The rows below come in pairs that one turn or mirror swaps. Which row does each named row swap with?
The rows were stretched afterwards, more along some directions than others.
vaze: [ 18   3  -2  45   3 -28  48  -9  -7  24  20   5  22   2  15   7  35  19
  18  16  55 -30 -12  30 -14]
Merab: [-29 -34 -22 -11  28 -36  33  13 -13  -9   2 -23  14 -38  14 -11  17  26
  31  -7  11 -16  16  34 -48]
fipe: [ -8 -46 -20  18  37  -8  -4  29   8   3  30 -28  26 -51 -20 -41  23  48
 -18  13  -1  -8   2  27 -43]
lag: [ -4 -19   2  12  -4  17   4 -13   4   2  -3 -13 -23 -60  -5  26  21  -3
  12  11  -6 -22   2 -17   1]
fameb: [  1 -63  18  24 -29  -9  30  -2  19   6 -10  -3   2   6  33  34  60   2
 -12  25  41 -26   3  52 -21]
Zeti: [ 12 -38   7  13   6  12  13   4  20  17 -17  -4  -9   9  19  49  37  -1
 -19   7  22  -8  23  17 -25]
Mik: [  1 -34  -9  39   3 -18  17  19 -16  13  24  -9   8 -53 -10 -20  10  65
  -5  36   5 -10 -14  19 -32]
mobo: [  3 -45 -13   8  23   8  19   7  -5  17 -18  -3 -18  -4  15  52  45   2
 -11   7  16  -8  20  38 -39]
gigod: [-26 -25  19 -17  15 -28  -1  27  31 -57  16 -34  -9 -39  36  45  38  16
  -8  10   5 -30  24 -21 -27]
sekin: [-14 -40  -7  25  21 -18  14  23  15 -16  17  -5 -22 -21  24  28  38  17
 -26  52  44 -34   1  11 -60]
dibe: [-18 -42 -16   7  42  -9  -2  20  -1  -5  35  -7  28 -59 -17 -25  11  51
 -24  -1   1 -14  11   7 -43]
pibaf: [-21 -21 -21  21  32 -35  29  20  11  -6  23  -8  -9 -16  24  23  19  19
 -13  32  43 -33  17   8 -53]
ris: [ 13  15 -14  39   3 -27  37  -3  -5   2  21  22  19  26  32  22  23   9
  24  12  62 -22 -12  30 -11]
sot: [-13 -56   9   6 -12  -7  44 -18  31   5  -1   9  15   1  26  24  53 -25
  -3  12  49 -33   0  39  -7]
duzos: [-23 -40 -32   3  39 -42  22   3 -20   2  13 -20  22 -24  12 -12  15  13
  33  -7   7 -16  15  37 -39]
sonas: [  1   8   0  11  31   9 -14  -7  26  -2  32 -25  33   5  34  26   3  -8
   1 -13  23 -22  33 -45   8]
dufa: [ 16  17 -10  27  12 -25  36 -14 -14   0  13  13  18  -7  25  14  30  12
  25   9  57 -34  -1  12 -22]
vopal: [  2 -23  11   0 -42  24  -2 -15   7 -11   4  11  -2 -42  26  31  27  12
  20  39  25   9   3  -8   9]
rogu: [-27 -48  -7   9  13 -17  31  25   6 -18   2  20 -25 -33  16  13  33  11
 -10  52  61 -29 -10  21 -52]
rabog: [-17 -64   7  13 -12 -15  40  -2  23   4  -5   7  16  17  32  27  47 -14
 -10   4  49 -29   3  46 -14]
Balu: [-25 -40   7  34  22 -26  18  17  35  -1   7  -7  -3 -14   8  19  23   2
 -37  37  37 -38  -4   2 -41]
vasad: [  7  15   1  10  18  23 -23   5  31 -15  31 -10  39   2  27  18  -1  -5
   3  -6  21  -5  22 -41  12]
bovo: [ -3  20   0  20  19  -3 -34   7  29 -25  26 -27  28 -12  32  29  13   0
   2   4  -1  -1  21 -48   7]
Piri: [ -1  -2   3  -4 -40  20   2 -11  11 -15  -3   4  -6 -48  34  27  15   8
  26  34  25   7  -1 -22   6]
rame: [  1   8  20  22  10  17 -25  -4  31  -3  22  -5  22 -14  16  32  15  -2
 -10  12  30  -8  11 -45   9]
zuze: [-13 -56  -2  40  -3 -29  46 -25   1  27  -1   5 -12  15  -6  18  29 -18
   1  -3  23 -45  -6  59 -15]
Tona: [ 14 -24   3  16 -12   7  13 -12 -14  19 -10  23 -18 -28  -3  30  32  45
  -4   7   7   9 -21  36 -17]
losa: [  7  16   1  24  16  14 -28  11  23 -12  37 -14  42   4  20  23  -3   0
  -3   1  18  -3  29 -37  -3]
nim: [ -3 -23   5   2 -10  14  -3 -18  -4   4  -1  17 -22 -26 -14  26  21  29
 -16  -5 -11  10 -17  34 -20]
Zurud: [-18 -77   7  41  -5 -27  47 -17   4  29   1   0  -5   1 -13   8  27 -10
  -9   8  21 -45   1  56 -18]
minif: [-46 -34  14 -18  11 -19 -14  32  32 -46  10 -36 -16 -16  36  45  18  14
 -10   3   5 -10  30 -14 -28]
Saz: [-25 -17  -9  33   8 -38   5  13  20 -13  21   1 -29 -11   8  18  24  29
 -21  49  39 -14 -24  29 -44]
miz: [-32 -15  19 -17   7 -22 -10  20  39 -55  16 -37 -20 -36  28  35  27   2
  -6   8  -3 -24  15 -26 -20]
raba: [  2  23   2  16  20   3 -28  -2  35 -16  21 -15  19 -20  27  24   9 -12
   0   5  20 -15  12 -51   9]
fama: [ -2  15 -17  41  23 -33  35  -6  -8   6  29  17  23   5  19  26  26  14
   9   4  49 -28 -24  28 -17]
zutem: [-41 -40 -25   0  30  15  28  -6 -14  19  24   5  17 -18   2   6   9   1
  21 -13  36 -10 -13  44 -22]
risof: [-17 -40 -20  22  27 -21  18  10  14   1  19   0  -5  -2  30  12   9   4
  -7  41  64 -32   8   9 -53]
kodu: [ -9 -45 -24  21  30  -5   3   2  -4  13  38  -9  22 -42 -10 -35   5  40
 -10  16   3 -14  -6  22 -44]
gan: [ -3  24 -19  41  15 -52  33 -15   0  -2  21   3  17   1  28  14  31   9
  23   7  30 -24 -24  23 -11]
diro: [-22 -33 -26  -2  37 -39  16  -5 -10  -1  19 -20  35 -18  17  -9   0  14
  32  -8   5 -14  27  19 -34]
resu: [-12 -71 -20  -8  43   8   8  12   9 -12  36 -25  34 -63  -7 -39  11  19
 -15   7   7 -38  16   5 -42]
Loziz: [-22 -35  -3  15   9 -25  17  18  12 -10   6  10 -33 -34   8  19  28  14
 -29  50  38 -24 -13  19 -40]
muf: [ -9  10  17  22  16  19 -12  12  23  -7  23 -19  28  18  29  39  -2   1
  -7 -12  23  -6  37 -41   9]
zisig: [ 18   9 -16  47   4 -44  34  -8  -8  13  25   3  22  11  22  -2  24  17
  23   7  41 -29 -12  35 -10]
gek: [  2 -53  -5   8  17  -1  14  27   6 -10  35 -19  19 -52  -1 -36  20  49
 -14  16  21 -29   2  13 -45]
Pipok: [ -6 -12   2   8 -31  17  -6 -32  10   6  -6   6  -7 -42  28  30  18   7
  17  34  19   6 -13  -3   2]
Fufi: [ -4 -58  12   6 -22  -8  44 -13  17   2  -6  15   7  -5  28  20  52 -20
  -3  33  58 -32  -6  43 -17]
Karog: [-14 -32   8  14  -8   7  20 -14   5   3  -4 -10 -28 -75 -10  21  23   4
   5  25   2 -30  -8 -11  -2]
Suz: [-14 -15   7  20 -14  14   6 -14  19   2   7  -9 -24 -35  10  38   7  -8
  12  20  13 -21  -2 -26   7]
kina: [-15 -55  -9   0  12   7  11  23  14  -1  37 -21  18 -31  -2 -40  -5  28
  -8  13   5 -14  14   9 -27]
pobut: [-41 -42 -25  10  43  11  21  -9  -2  15  34 -12  17 -13  -2   3  21   2
   8 -30  30 -17  -7  35 -21]
vepel: [  1 -31  14 -10 -36  29  -7 -15  12  -9   8   4   3 -48  23  17  20   7
   9  37  19   4  -3 -11  11]
Pak: [-17 -49 -18  21   5 -32  28   1   2 -18  26   6 -18  -9  25  13  14  10
  -5  52  56 -41  -2  30 -53]
gorut: [-22 -37  23   3 -26  24   1  28  23 -34  16  -3 -10  14  19  41  24  -7
  -6  22  48  -9  23  21 -36]
zevam: [ -6 -50 -27  15  31  -1   6   2 -19   8  27 -18  10 -52   5 -29  11  53
   0  35   6 -16  -2  25 -43]
beb: [ -5 -67   1  39  -2 -20  54  -7  -1  23   0   6   8   1  -8   4  39  -6
   3   0  35 -46  -2  58 -25]
ziri: [-18 -14   2  15 -10  11  15   9  15 -24  16  -6 -17   3  17  32  29 -10
  12  19  58 -15  16  15 -41]
pif: [-18 -47   2  17  14 -16   9   7  27 -22  13 -10 -17  -8  23  12  28  10
 -30  52  40 -39   5  19 -56]
Fus: [ -6 -48 -14   6  20  -2   8  16  -4  11  24  -9  16 -62 -23 -45   8  37
 -19  15  -5 -10  -1  23 -31]
zape: [ -5  27 -10  36  19 -22  52 -11 -19  15   7  15  15  -1  23  25  18  14
  27   1  55 -25 -11  15 -13]

Swapped with risof: gek
Swapped with sekin: kodu
Swapped with gorut: zutem
Swapped with ziri: pobut
Swapped with Merab: minif
Swapped with losa: fama

